Here are some points, one per row:
[-2.18  0.23 -0.53  2.16 -0.78 -0.30  0.09  0.78  1.30  0.46  0.16 -0.48 -0.99 -0.54  1.37 -0.14 -0.41  0.75 -0.27  0.59  1.55  0.69 -1.84 -0.74]
[-0.21  1.18  1.45 -0.43  0.21  1.21  0.18 -0.61 -1.10 -0.31 -1.40  1.19  0.80 -0.15 -0.90  0.61  0.18  0.18  0.81 -1.00  0.73 -0.37 -0.01 -3.20]
[ 1.25 -1.33 -1.44  0.24 -0.13  0.32 -0.11 -0.36 -1.14  0.03 -1.42  0.25 -2.07  1.09 -0.48  1.01  0.38  0.50  0.03  0.87 -0.18  0.22  1.23  0.68]
[ 1.59  1.64 -1.93 -0.72 -2.02  1.07 -0.33  1.00  1.20 -0.03  0.61  2.22  0.36 -1.18  0.85 -0.50  0.36  0.58  0.93  0.51 -0.67 -1.28 -0.85 -0.99]
[-0.05 -0.02 -0.15  0.19  0.02  0.12 -0.43  0.48  0.38  0.29  0.36 -0.49  0.03  0.44 -0.81  1.38  0.10 -0.24 -1.29 -0.30 -0.54 -0.82  1.37 -0.20]
[ 0.07 -1.44 -0.48 -0.06 -0.45 -2.00 -1.24 -1.22 -1.02  0.57  2.50  0.20  1.58  2.33  0.72  0.01  1.39  0.19 -0.81 -1.70  0.05  0.38 -0.46 -1.47]
[-1.05 -0.40 -0.89 -1.76 -0.03 -0.65  1.16  0.46 -0.47 -0.59  0.65  1.59 -1.15 -0.23 -2.41 -0.64 -0.82 -0.87 -0.41 -0.84  0.33  0.06 -1.16  0.19]
[ 0.46  0.00  1.39  0.28 -0.41  0.42  0.30  1.50  0.04 -0.02 -0.08 -0.51  0.92 -0.08 -0.57 -0.36  0.06  0.32 -1.51  0.16  0.26 -0.47  0.57 -0.32]
[-1.42  0.82 -1.74 -1.60  0.41 -0.40  1.13  0.13  0.04  2.09 -1.95 -1.26  1.63 -0.98  0.24  0.93  0.71 -1.61  0.23 -0.33 -1.06  1.29  0.28 -0.09]
[ 0.70  0.16 -0.89  0.77  3.27 -1.26 -2.50  1.01  0.84 -0.35  0.12  0.51 -0.33 -1.48 -1.09 -0.58 -1.04  1.00  0.28 -0.58  0.36  1.22  1.67  0.11]
[-0.24  0.52  0.60  0.96  0.29 -1.82  1.17 -1.07 -1.86 -0.43 -1.79 -0.53 -1.31 -1.01  0.80 -1.92  0.58 -0.27  0.57 -1.09 -1.05  0.03 -0.56 -0.64]
[-0.21  0.13  1.37 -0.46 -1.02 -0.11  0.30  0.84  0.00 -0.69  0.05 -0.02  0.72 -0.21 -0.45  0.11 -0.61 -0.21  0.49 -1.19  0.00 -0.53  0.57 -0.85]
[ 0.25  0.42  0.70  0.28 -0.50  0.91  0.38  0.37  1.16 -0.06  0.70  0.08  0.47  0.36 -0.26 -0.42  0.35 -0.42 -1.83 -0.71 -0.38 -1.18  1.41 -0.57]
[ 1.04 -1.64 -0.80 -0.20 -0.09  0.58 -2.72  0.15 -0.78  1.13 -0.76  0.47 -0.57 -0.66  0.86 -0.34  0.19 -0.78 -1.59  1.21  0.16  1.35  0.28 -0.97]
[-0.54 -0.20 -0.24  2.02 -0.86  1.70 -1.27 -1.14 -1.07 -0.63  0.10  0.42  2.35 -1.36 -1.55 -0.62  1.00  0.62 -0.87 -0.43 -1.17 -0.73 -0.82  2.39]
[-1.11 -0.47  0.33  0.35  1.52  1.31  0.21 -0.92  0.26  3.54  1.33 -0.51 -0.51 -0.10 -0.02 -1.06 -0.65  0.66  2.43  0.04  1.19 -1.78 -0.43  0.30]
[ 0.41 -0.60  1.81  0.23 -1.79 -1.25  0.01  1.24  0.67  1.15  0.74  0.17  0.08 -0.14 -0.79  0.79 -0.02  0.85  0.45  0.32 -0.80  0.25  0.45  0.18]
[ 0.58 -1.30  0.24 -0.27  0.69  0.77  0.66  0.44  0.31 -1.82  2.13 -1.82 -1.09 -1.08 -0.42 -0.74  3.02 -1.47  1.51  1.48 -0.22  1.04  0.07 -0.49]
[ 1.12  0.78  0.08 -0.04  0.66 -1.35  2.25 -0.14 -0.39  0.02 -0.56  1.33  2.18  0.70 -0.15 -1.81 -1.36 -1.13 -0.05  1.95  0.63  0.23 -0.37 -0.10]
[-0.46 -0.19  1.58 -2.01  0.91  0.13  0.47 -0.01  0.71  0.04 -0.97  0.54  0.00  0.43  1.36 -0.81 -0.43 -0.60 -1.04 -0.67 -0.32  0.33 -1.37  1.53]
[ 1.41 -0.57 -0.75 -0.92  0.90  1.07 -0.47 -1.19 -0.72  0.48  0.24 -0.34 -0.61  0.78  0.47  0.19 -0.35  1.52 -1.15  0.34 -0.44  0.71 -0.52  0.13]
[ 0.17 -2.45 -0.27  1.11 -0.62  0.00  1.32 -1.71  1.35  0.08 -1.07  0.48 -0.14 -0.73  0.75 -0.17 -1.24 -2.00  0.76 -1.40  1.45 -0.31  0.96  0.75]
[-3.23  1.70 -1.65  1.09 -0.98  0.49 -0.63 -0.97  1.77  0.03  0.46 -1.18 -1.19  1.41  0.69 -1.59 -0.71  0.21 -0.03  1.07  1.26 -0.20  0.51 -0.48]
[ 0.31  1.35  2.46 -0.32 -0.67  0.46 -0.22 -0.45  0.06  0.47  0.35  0.00 -0.82 -0.40 -0.73 -0.15  0.27 -0.06 -1.47  0.46  0.26  0.24  0.16 -0.23]
[-0.40  0.43  0.07 -1.62 -1.07  0.27  0.81 -0.94  0.14 -0.87  0.59  0.03  0.19 -1.30  0.44  0.24 -0.57  1.92 -0.01 -1.35 -0.58  1.04  0.89  0.35]
[-0.68 -0.83 -0.97  0.80 -0.44  0.71  1.51  1.46 -0.72  0.68 -0.73 -1.09 -0.17  0.38  0.39  0.05 -0.79  1.43  0.14 -0.62  1.56  0.85 -1.40  0.00]
[-0.33 -0.39 -0.01  0.58  0.98 -1.19 -0.45 -1.59  0.17  0.39 -0.38  1.08 -0.73 -0.51 -0.71  2.54  0.78  0.52 -0.70  1.85 -0.75 -0.94 -0.82  0.05]
[ 0.58  1.78 -0.46  0.51  0.67 -0.38 -0.28  0.41 -3.18  0.04  1.81  0.28 -0.97 -0.83  2.25  1.77 -0.02 -1.20 -0.28  0.14  1.29 -0.39  1.30  1.83]
[-1.83 -1.26  0.92  0.00  1.38  1.79  0.23  1.47 -0.20 -2.45  0.50  1.54  0.76  1.34  0.99  0.11  2.06 -0.29  2.43  1.73 -0.20  1.63  1.36  0.59]
[ 1.20  1.29  0.66 -1.36 -0.77 -1.48 -0.76 -0.36  1.17 -0.25 -1.63 -0.16  0.52  0.22 -0.62  0.06  1.34 -0.25  1.13 -1.05  2.15  0.28 -0.66  1.77]
[-0.27  0.16 -0.63 -0.61 -0.03 -0.68  0.24  0.53 -0.54  0.27 -1.56 -0.81 -0.25  0.68 -0.84 -0.52  0.58 -0.68  0.51 -0.31  0.92 -0.46 -0.81  0.55]
[ 1.07 -0.21 -0.36  0.09  1.31 -0.24  0.86 -0.09  1.65 -1.38  0.28 -0.72  0.47 -0.22  0.84  1.40  0.19  1.39 -1.06  0.12 -0.20 -2.01  0.14 -0.41]
[-0.18 -0.52  0.16 -0.91  0.08 -0.15 -1.05  1.57 -0.28 -0.69 -0.57 -0.69 -0.08  0.44  0.41 -0.13 -1.37 -1.73  1.03 -0.86 -1.07 -1.81 -2.11 -0.06]
[ 0.32 -0.68  0.11 -0.56 -0.99 -0.46 -1.19 -1.18 -0.74 -1.24  0.03 -1.89  0.95 -0.08 -0.21  0.82 -2.24  0.80 -0.01  2.09 -0.39 -0.51  0.74 -0.03]
[-0.07  0.75  0.71  0.40 -0.86 -0.75  0.66  0.88  0.52  0.37  0.42  0.70 -0.33  1.13  0.22 -1.03 -0.02  1.58 -0.06  0.09 -2.64 -0.83  1.39  0.32]
[ 1.92  1.17 -0.45  1.80  1.19  1.15 -0.29 -0.76  0.50 -0.33  0.72 -0.56 -0.70  1.56 -0.62  1.50 -0.89 -1.23  0.72 -0.60 -1.50  2.79 -1.15  0.12]
Along one direction, these points spread out more than along any other. Take the direction at right angles to it along which they spread out most. Go by this last direction. How far along it is each point below, from 0 to 99? 50 is the average, and the first point above lies past it. One standard deviation of the points above along it is 16.
[-1.42  0.82 -1.74 -1.60  0.41 -0.40  1.13  0.13  0.04  2.09 -1.95 -1.26  1.63 -0.98  0.24  0.93  0.71 -1.61  0.23 -0.33 -1.06  1.29  0.28 -0.09] 57
[-0.68 -0.83 -0.97  0.80 -0.44  0.71  1.51  1.46 -0.72  0.68 -0.73 -1.09 -0.17  0.38  0.39  0.05 -0.79  1.43  0.14 -0.62  1.56  0.85 -1.40  0.00] 68
[-0.21  1.18  1.45 -0.43  0.21  1.21  0.18 -0.61 -1.10 -0.31 -1.40  1.19  0.80 -0.15 -0.90  0.61  0.18  0.18  0.81 -1.00  0.73 -0.37 -0.01 -3.20] 34
[ 0.07 -1.44 -0.48 -0.06 -0.45 -2.00 -1.24 -1.22 -1.02  0.57  2.50  0.20  1.58  2.33  0.72  0.01  1.39  0.19 -0.81 -1.70  0.05  0.38 -0.46 -1.47] 43
[ 1.12  0.78  0.08 -0.04  0.66 -1.35  2.25 -0.14 -0.39  0.02 -0.56  1.33  2.18  0.70 -0.15 -1.81 -1.36 -1.13 -0.05  1.95  0.63  0.23 -0.37 -0.10] 43
[ 0.58 -1.30  0.24 -0.27  0.69  0.77  0.66  0.44  0.31 -1.82  2.13 -1.82 -1.09 -1.08 -0.42 -0.74  3.02 -1.47  1.51  1.48 -0.22  1.04  0.07 -0.49] 77
[ 1.41 -0.57 -0.75 -0.92  0.90  1.07 -0.47 -1.19 -0.72  0.48  0.24 -0.34 -0.61  0.78  0.47  0.19 -0.35  1.52 -1.15  0.34 -0.44  0.71 -0.52  0.13] 53
[ 1.20  1.29  0.66 -1.36 -0.77 -1.48 -0.76 -0.36  1.17 -0.25 -1.63 -0.16  0.52  0.22 -0.62  0.06  1.34 -0.25  1.13 -1.05  2.15  0.28 -0.66  1.77] 42
[ 1.04 -1.64 -0.80 -0.20 -0.09  0.58 -2.72  0.15 -0.78  1.13 -0.76  0.47 -0.57 -0.66  0.86 -0.34  0.19 -0.78 -1.59  1.21  0.16  1.35  0.28 -0.97] 60
[ 0.25  0.42  0.70  0.28 -0.50  0.91  0.38  0.37  1.16 -0.06  0.70  0.08  0.47  0.36 -0.26 -0.42  0.35 -0.42 -1.83 -0.71 -0.38 -1.18  1.41 -0.57] 28
[ 0.58  1.78 -0.46  0.51  0.67 -0.38 -0.28  0.41 -3.18  0.04  1.81  0.28 -0.97 -0.83  2.25  1.77 -0.02 -1.20 -0.28  0.14  1.29 -0.39  1.30  1.83] 64
